One turn sends every row of this set to another row. A few are shown first. Where does it send the rows asked after them?
k_934: +1.37  +1.32  +1.13  +3.57  +0.30  +0.05  +0.92  -0.89  -1.57  -2.23  +1.49  +1.71  +0.64  -0.40  -1.01  -0.16  +0.87  +0.11  -1.13  +2.46  +1.41  +0.45
k_339: -1.39  +1.07  -1.65  +1.65  +0.27  +0.41  -1.25  +0.25  +1.40  -0.17  -0.87  -0.31  +0.13  -0.47  -0.92  +2.82  +2.35  -1.74  -1.62  -2.10  +1.80  +1.40
k_943: -0.31  -0.93  -2.64  -0.87  +0.68  +2.03  +0.61  -0.22  +0.32  +1.34  -0.04  -1.08  -1.50  +2.62  +1.90  +0.02  +0.06  +0.21  +1.51  +0.79  -0.93  -0.83
k_193: +0.43  +3.28  -1.37  +0.64  -1.04  +2.16  -2.11  +2.78  +1.21  -0.02  -0.01  -1.72  +0.54  +1.91  -0.80  +0.39  +1.25  +1.74  +0.03  +1.23  +0.06  -0.44
k_715: +2.56  +3.66  +1.41  +1.78  +0.88  +0.75  -0.56  -0.81  -2.37  +0.85  +0.67  +1.90  -0.60  +0.04  +0.07  +0.47  -0.50  +1.56  -0.17  +0.61  +0.94  +0.05
k_765: +1.15  +0.94  +1.05  +1.14  -0.04  -0.41  +1.31  -2.62  +1.12  +0.62  -1.46  +2.48  +0.16  +0.59  -1.00  -0.29  +0.64  +2.92  -0.56  +2.81  -0.62  +1.70
k_130: -1.36  -0.39  -0.46  -0.85  +2.36  +0.39  +0.21  -1.22  +0.48  -1.81  -0.42  -2.16  -1.64  +1.50  +0.34  +0.79  +0.23  -0.85  -3.68  -1.00  -1.36  -0.50
k_842: +1.74  +1.47  +1.82  +1.71  -0.41  -0.69  -0.73  -2.77  +2.26  +0.57  -0.65  +1.50  -0.67  -2.50  -0.77  -0.18  +1.16  +0.90  -1.66  +0.03  +0.55  -0.09
k_584: -1.22  +1.55  -2.71  +0.47  -0.41  +1.64  -0.02  +0.62  +0.50  +1.50  -2.12  -0.62  +0.12  +0.15  -0.15  +0.90  +2.30  +0.06  +1.41  +1.89  +0.07  +2.50
k_770: -0.17  +0.66  +0.36  +2.50  +0.96  +0.43  -0.20  +0.91  +1.33  -2.62  -1.68  -3.23  +0.61  +1.57  -0.58  +1.53  +2.31  -1.10  -2.17  +0.92  +0.33  +1.15
k_684: +1.20  +2.05  +2.32  +1.56  +0.44  -1.29  -0.66  -2.04  +1.64  +0.94  -0.95  +1.35  -0.54  -2.34  -0.13  -0.58  +0.76  +0.94  -1.51  +0.40  +0.80  -0.15
k_220: -1.09  +1.28  +0.64  +2.22  +0.67  +1.80  -0.14  +1.07  +1.28  -2.36  -1.68  -2.64  +1.04  +2.04  -1.02  +1.97  +1.50  +0.01  -2.88  +1.02  +0.29  +1.36
k_818: +1.15  +0.04  -3.79  +0.18  -1.22  +0.13  -1.08  +0.55  -1.16  -0.27  -0.31  -0.80  -2.11  +1.92  -1.24  +0.11  +0.00  +1.68  -0.13  +0.04  -3.17  -1.19
k_405: -1.98  +1.66  -0.99  +1.42  +0.08  +2.10  -1.17  +0.26  +1.36  +0.38  -1.50  -0.37  +0.36  -0.36  -0.90  +3.06  +1.56  -0.79  -2.27  -1.90  +1.44  +1.47
k_679: +1.09  +1.00  +1.20  +1.57  +0.25  -0.71  +1.81  -1.73  +0.43  +0.59  -2.07  +1.98  +0.05  +0.79  -0.70  -0.41  -0.17  +3.29  -0.65  +3.19  -0.64  +1.13
k_255: -1.32  -1.03  -0.84  +0.23  +2.08  -0.58  +0.01  -1.17  -0.14  -1.92  +0.19  -2.12  -2.39  +1.48  +0.80  +1.25  +0.25  -1.13  -3.39  -0.41  -1.25  -0.28
k_969: -0.96  +1.26  +0.85  +3.21  +0.60  +0.99  -0.95  +0.94  +0.61  -2.16  -1.27  -2.67  +0.40  +1.96  -0.12  +2.38  +1.74  -0.71  -2.42  +1.15  +0.52  +1.55
k_306: +2.58  -1.27  +1.11  +3.86  -1.18  +1.57  +1.16  -2.28  +0.89  -0.27  -0.23  +1.16  -0.97  -0.92  -0.58  +0.69  -0.60  +0.92  -1.22  -0.46  +0.70  -1.90
k_4: -1.65  +1.30  -2.66  +0.40  -1.35  +3.04  -0.04  +0.83  +1.11  +1.30  -1.75  -0.88  +0.11  -0.41  -0.43  +0.31  +1.74  +0.68  +0.73  +2.25  -0.46  +1.55
k_573: +0.77  +3.39  -1.19  +1.43  -1.12  +1.40  -2.70  +2.62  +0.49  +0.55  -0.45  -1.95  -0.29  +1.80  -0.10  +0.93  +1.24  +1.67  +0.41  +1.49  -0.27  +0.12
k_735: -0.30  -2.02  -1.95  +1.97  -0.05  +0.05  -0.75  -1.26  -0.08  -1.37  -0.34  +0.12  -0.83  +2.37  -1.29  +2.25  +0.36  -1.02  -2.06  -2.90  -1.24  -0.81
k_443: -0.83  -0.93  -2.17  -1.16  +0.36  +2.26  -0.19  -0.75  +0.78  +0.55  +0.54  -0.78  -0.90  +2.24  +1.12  -1.27  +0.08  -0.05  +0.77  +0.68  -1.80  -1.63
k_619: +1.43  +0.72  -4.16  -0.70  -0.47  -0.11  -0.35  +1.39  -0.61  -0.18  -0.77  -0.94  -1.75  +2.40  -1.45  +0.68  +0.18  +2.33  -0.10  -0.18  -2.23  -0.81
k_578: +1.27  +0.00  +0.92  +1.49  +0.44  -0.19  +1.37  -0.66  +1.30  +0.41  +1.25  +2.15  -0.93  +1.98  +0.57  +0.46  -1.78  +3.35  -1.18  +1.22  +1.49  -2.00
k_685: +0.61  +0.68  -0.09  +1.31  +0.55  -1.08  +1.72  -0.84  +0.27  -1.76  +2.11  +1.14  -2.07  -1.49  -0.49  +0.52  -0.46  +2.05  -3.57  +1.85  +1.68  -0.64
k_28: +1.89  +3.20  +1.17  +1.78  +0.74  +0.35  -0.31  -0.54  -1.90  +1.73  +0.22  +2.55  -0.59  +0.03  +0.24  +0.57  -0.97  +1.95  +0.14  +0.21  +1.35  -0.49
k_739: +1.77  +0.26  -0.57  +2.16  -0.33  +0.59  +2.46  -1.22  -1.87  +0.78  -1.44  +1.21  -2.46  -1.73  -0.58  +0.82  -1.82  +2.67  -1.46  +0.91  -0.24  -0.64
k_520: -0.56  -1.14  -1.29  -0.33  +2.09  +0.05  +0.70  -0.60  +0.73  -1.56  -0.38  -2.99  -2.52  +0.97  +1.07  +1.00  +0.29  -0.92  -2.75  -0.79  -0.75  -1.00
k_872: +0.08  -2.20  -3.14  +1.58  +0.01  +0.23  +0.32  -0.24  +0.02  -1.81  -0.19  -0.07  -0.67  +2.34  -1.66  +2.25  +0.46  -0.68  -1.57  -2.66  -0.43  -0.99
k_729: +1.14  +1.24  +1.19  +3.93  +0.17  -0.57  +0.98  -0.60  -1.60  -1.72  +0.37  +2.36  +1.21  -0.21  -1.46  -0.26  +0.69  +0.38  -0.70  +2.12  +1.22  +0.45
k_780: -1.64  +1.16  -2.52  +1.01  -1.57  +1.82  -0.70  +0.73  +1.23  +1.71  -1.39  -0.37  -0.18  +0.45  +0.09  +0.88  +1.87  +0.87  +1.11  +2.72  -0.29  +2.10
k_840: +1.67  -1.51  +1.53  +4.06  -0.77  +0.86  +1.32  -2.00  +0.80  -0.32  -0.22  +1.33  -0.45  -1.07  -0.10  -0.01  -0.57  +0.31  -0.93  +0.01  +1.09  -2.00
k_730: -0.90  -1.00  -2.67  -0.85  +0.24  +1.14  -0.43  -0.46  +0.41  +0.95  +1.13  -0.50  -1.92  +2.50  +1.80  -0.50  +0.02  +0.35  +0.96  +1.20  -1.56  -1.20
k_171: +0.72  +0.83  +0.04  +1.80  +0.47  -1.95  +1.29  -0.45  +0.11  -1.62  +1.37  +1.23  -1.76  -1.98  -1.04  +0.20  -0.43  +1.84  -3.53  +1.26  +1.47  -1.12
k_423: +0.69  +0.72  -3.99  -0.83  -0.70  +0.62  -0.67  +0.80  -1.19  -0.79  -0.03  -0.55  -1.33  +1.48  -2.01  -0.48  +0.27  +1.44  -0.67  -0.26  -2.89  -1.35
k_661: +2.76  +1.03  -0.26  +2.09  -0.37  +1.31  +1.93  -1.42  -2.25  +0.59  -1.26  +0.97  -2.39  -0.98  -0.76  +1.16  -1.63  +2.79  -1.38  +0.80  -0.56  -0.40
k_353: +1.29  +3.39  -0.84  +0.81  -0.13  +0.80  -2.27  +2.41  +1.18  +0.13  -0.89  -1.90  +0.56  +2.59  -0.43  +0.78  +1.88  +1.30  +0.64  +0.93  +0.09  +0.31
k_559: +1.07  +0.17  +0.63  +0.78  +0.57  +0.30  +1.44  -1.57  +1.50  +0.54  +1.57  +2.54  -0.97  +2.08  +0.63  +0.75  -1.37  +3.45  -1.29  +1.59  +1.37  -0.88
k_136: -0.69  -1.46  -2.07  +1.37  +0.41  +1.22  -0.08  -1.02  -0.61  -1.73  -0.38  +0.37  +0.12  +2.36  -1.88  +1.88  +0.29  -1.11  -2.16  -2.99  -1.14  -0.62
k_837: -1.89  +1.14  -0.89  +2.07  -0.33  +0.49  -1.78  -0.11  +1.70  +0.35  -1.55  -0.39  -0.19  -0.21  -0.78  +3.36  +1.98  -0.84  -2.20  -1.45  +1.13  +2.03

k_837 moves to -> k_255
k_842 moves to -> k_685
Now find these:
k_872 moves to -> k_943
k_443 moves to -> k_193
k_739 moves to -> k_679

